(in the rows, 128 means zero)
The rows of A fall into 4 groups, and each row is roughly a mix of its group's hidden directions.
A:
[[111 149 160 163 157  99 150 144 131  89]
 [ 77  93 159 108 103 128 114 106 109 124]
 [172 151 157 159 137 147 132  83 138 135]
 [140 139  87 161 151 109  98 111 106  92]
 [101 162  95 147 163 121 123 136 150  86]
 [138 115 168 146 123  96 133 152 182 136]
 [130 107 136 168  79 117 131 119 157 164]
 [122  81 174 157 126 109 142 127 154 109]
 [ 88 168 116 127 168 164 106 138 134 131]
 [ 87 109 143  75 111 117 127 115  95 116]
 [137 158  82 118 137 126 172 102 157 115]
 [136 138 107 194 160 135 105 119 114 139]
 [124 113  96 158 165 141 125 172 160 142]
 [105 151 155 100 174 124 120 169 105 137]
 [111 133 122 136 196 140 149 146  98 121]
 [137 117 124 108 100  99 126 190 151 111]
 [130 174 108 147 150 163  90 144 152 133]
 [146  74 128 105 111  91 162 129 110 133]
 [165  71 129 130  90 129 136 112 148 124]
 [124 107 133 159 169 171 106 118 137  92]
 [109 129 188 102  91 155 119 131 121 121]
 [141  99 148 117  99 120 172 107 123 173]
 [112 155 146 100  96 123 152 116  86  93]
 [106 129 121 109 117 132 138 158  70 166]
 [147 101 136 129 108 137 154  71 125  92]
 [160  86 114 151  87 102 120 112 146 109]
 [112 164 136  99 143 149  90 164 117 158]
 [145 137 151 123 171 117 141 159 181 133]
 [183  90 111 141 116 146 109 115  99 116]
 [158 116 131 166 120 131 115 114 185 156]
 [111 159 130 124 149 192 133 146 128 154]
 [124 148 102 123 188 144 101 154 106 134]
 [ 75 141 168 103 118 110 111 142 108 106]
 [127 159 130  77 165 117 104 145 103 109]
 [133 115 141 124 175 156 101 178 139 116]
 [135 123 138 201 150 105 131 127 146 134]
 [157 130 140  86 125 108 113 107 103  79]
 [109 157 147 141 139 135 164 164 149  84]
 [135 157 105 155 134 128 129 126 169  73]
 [ 77 121 158 147 161 152 128 150 156 136]
 [ 82 104 165 151 111 147  95 144 142 125]
 [ 74 148 110 140  93  93 125 142 110 138]
 [133 119 133 157  69 132 124  85 150 127]
 [156 112 100 161 154 134 101 120 177 137]
 [125 187 149 134  94 155 110 106 143 123]
 [103 148 157 174 140 124  84 147 111 143]
 [180 129 149  80 139 103 146 137 132 112]
 [ 98 142 131 144 116 146  96  99 133  72]
 [146 149 136 111 111 165  72 139 118 156]
 [115  83 139 127 115 124 141  85 102 169]
 [139 109  99 121 140  89 145 142 139  71]
 [145 144 126 137 105 134  76 142 164 167]
 [133 149 116 128 166 134  92 162 121 176]
 [132 126 140 109  75 150 102 110  93 157]
 [122 161 153 121  77 128 153 104 103 101]
 [115  99 143  91 127 135 161  95  85 142]
 [129 157 119  90 166 153 160 124 130 165]
 [143 146  69 117 104 147 107 112  96 119]
 [133 167 120 121  77 146  80 124 129 125]
 [107 123 153  77 151 138 145  98  94 144]
 [141  94  83 138  87 127 151 109  98 123]
 [101 125 130 125 165 144  96 156 152  82]
 [105 127 176 162 110 133 171 115 104 130]
 [121 107 119  74  84 149 111 122 132 154]
 [101 137 178  90  98 145 123 133 146 153]
 [122  81 125 147 120 108  96 172 109 149]
 [127 139 166 184  96 128 132 118 156 145]
 [123 136 145 175 102 161 155 159 152 143]
 [118 108 119  70 117 138 136 170 138  99]
 [148 180  96 111 120 124 172 113 142 122]
 [128 121 123 177 115 117 137  70 138 151]
 [ 96 154 116 130 149 162 107 114 144  78]
 [126 130 106 179 103 151 137  93 147  97]
 [117  62 136 121 107 126 149 134 147 161]
 [156  99 157 110  88 132 106 134  97 159]
 [142 135 171 124 121  88 165 114 123  89]
 [147 117 153 178 132 125  76 140 137 109]
 [129 164  91 154 158 157  88 125 139 118]
 [110 158 119 118 145 128 118 173 129 183]
 [129 139 129 174 171 106 116 174 136 126]
 [138 134 165 150 136 146 111  73 146  97]
 [146 147 114 157 159 155 107 141 181 139]
 [125 156 135 154 159 146 139 142 114 188]
 [145 113 126 130  97  82 111  79 137 106]
 [159 133 153 111 125 122  98 131 174 171]
 [111 125 168 126 148 140 176 153 165 141]
 [182 109 128 137 123  78 149 129 114 146]
 [118 168 145 130 175 132  92 139 120  93]
 [128 123 141 138 147  85 153 158 166  90]
 [108 118 101 133 100 106 162 112 109 179]
 [106 113 141 191 116 133 169 121 130 120]
 [154 126  99 148  74 123 100 147 157 124]
 [ 99 158 162 151 114 128 160 145  85 141]
 [148 131  87 159 138 137 114  96 152  85]
 [148 109 108 171 107 170 103  96 135 133]
 [141 183 162 141 126 134  97 149 128  99]
 [107 123 148 125 107 138 186 157 111  97]
 [118 162 135 135  85 119 134 100 180 136]
 [125 129  83 112 158 170 150 160 121 110]
 [150 109 110 143  98 101 131  88 165  99]
 [ 85 122 158 126 124  85 116 170 114 115]
 [102 144 107 142 113 168 103  85 115 100]
 [ 93 111 173 111 108 136 145 150 128 170]
 [153 102 114 157  92 161 113  86 119 128]
 [125  84 168 103 132 104 155 135  92 120]
 [134 108 108 123 165  86 118 100  90 105]
 [132 126 137 116 176 129  96 127 183 108]
 [ 91 132 166 151 157 135 142 127 159  89]
 [185 113 108 132 125 133 158  92 156 123]
 [138 123  92 158  83 101 151 135 134 163]
 [ 76 115 109 119 142 168 114 156 114 154]
 [123  99 155 150 145 103 167 173 142 139]
 [123 152 137 166 122 173 130 162 154 157]
 [135 169 108 110 174 161 125 142 147 155]
 [136 179 136 166 110 122 135 137 115 173]
 [181 177 113 127 137 110 140 105 122 110]
 [122 117 123 126 106 153 111 136  90 189]
 [147 120  92 151  92 121  86 118  90 134]
 [113  76  98 148  87 105 126 136 148 129]
 [114 173 138 149 123 130  97 166  89 114]
 [146 128  91 120 165 147  88 130 147 166]
 [ 82 143 152 139 151 119  92 145  89 143]
 [118 119 115 129 187 105 140 149  99  94]
 [171 161 158  99 128 103 103 130 145 152]
 [203 102 133 132 126 127 128 106 133 117]
 [ 98 100 138 173 151 100 142 159 151 126]
 [133 154 116 103 151 184 123  89 121 116]
 [129 142 183 155 105 130  95 138 101 149]
 [132 146 100 131 100 168 123  71 124 123]
 [143 111 175 100  76 140 133 128 108 142]
 [116 101 168 123  91 137 107 100 142  89]
 [156 107 128 137 143  90 152 107 138  76]
 [104 150 129 111 131 123 124 168 118 190]
 [143  96 123 169 110 121  95 150 163 101]
 [ 90  89 152 103 134 118  95 133  90 121]
 [110 114 120 152 179 103 139 160 136  92]
 [155 112  98 169 155 132 106 119 173 131]
 [157 151  97 153 105 132 124  88 132  86]
 [118 147 103 111  98 149 131 112  97 182]
 [ 88 149  94 156 154 115 129 131 138  84]
 [135 102  95 126 192 137 134 106 116 144]
 [146 110 134  86 112 143 133 122 156  73]
 [149 119  75  92 118 139  86 125 115 139]
 [187 167 148 144 126 129 127  96 130 113]
 [153 124  76 101 164 120  96 137 110 122]
 [133 124 113 164 194 107 130 114 138 112]
 [142  90 108 112 131 128 170 108 175 115]
 [ 73 117 118 159 112 113 146 101 116  97]]
One row of each group comes first, with its name. Which group is each row after those in?
[116 134 143 186 158 113 152 155 112 109] : <95>
[150 106 133 111  85 103 141 137  97 172] : <83>
[165 149 109 141 120 115 126  90 136  75] : <70>
[116 138  68 158 141 103 148 136 136 156] : <3>

[105 131 164  90 172 141 154 109 122 147] : <95>
[112  89 104 167 126 114  99 136 162 100] : <3>
[138  99 119 147 118 168 157 120 160 171] : <95>
[131 104  99 107 121  97 150  71 113 119] : <3>
[ 94 157 149 116 128 178  87 116 126 132] : <83>
[ 99 114 130  96 163 128 121 172 102 160] : <70>
[144 158 135  83 142 137 122 158 123 177] : <83>
[162 118 120 169 106  95 101 159 112 146] : <3>
[109 122 144 134 158 156 158 174 103 158] : <95>
[150 121 113 137 116  94  86 176 150 141] : <95>
[155 117 102 147  75 115 111 107 161 112] : <95>
[ 84 149 132  95 111 152 130 145  81 136] : <70>
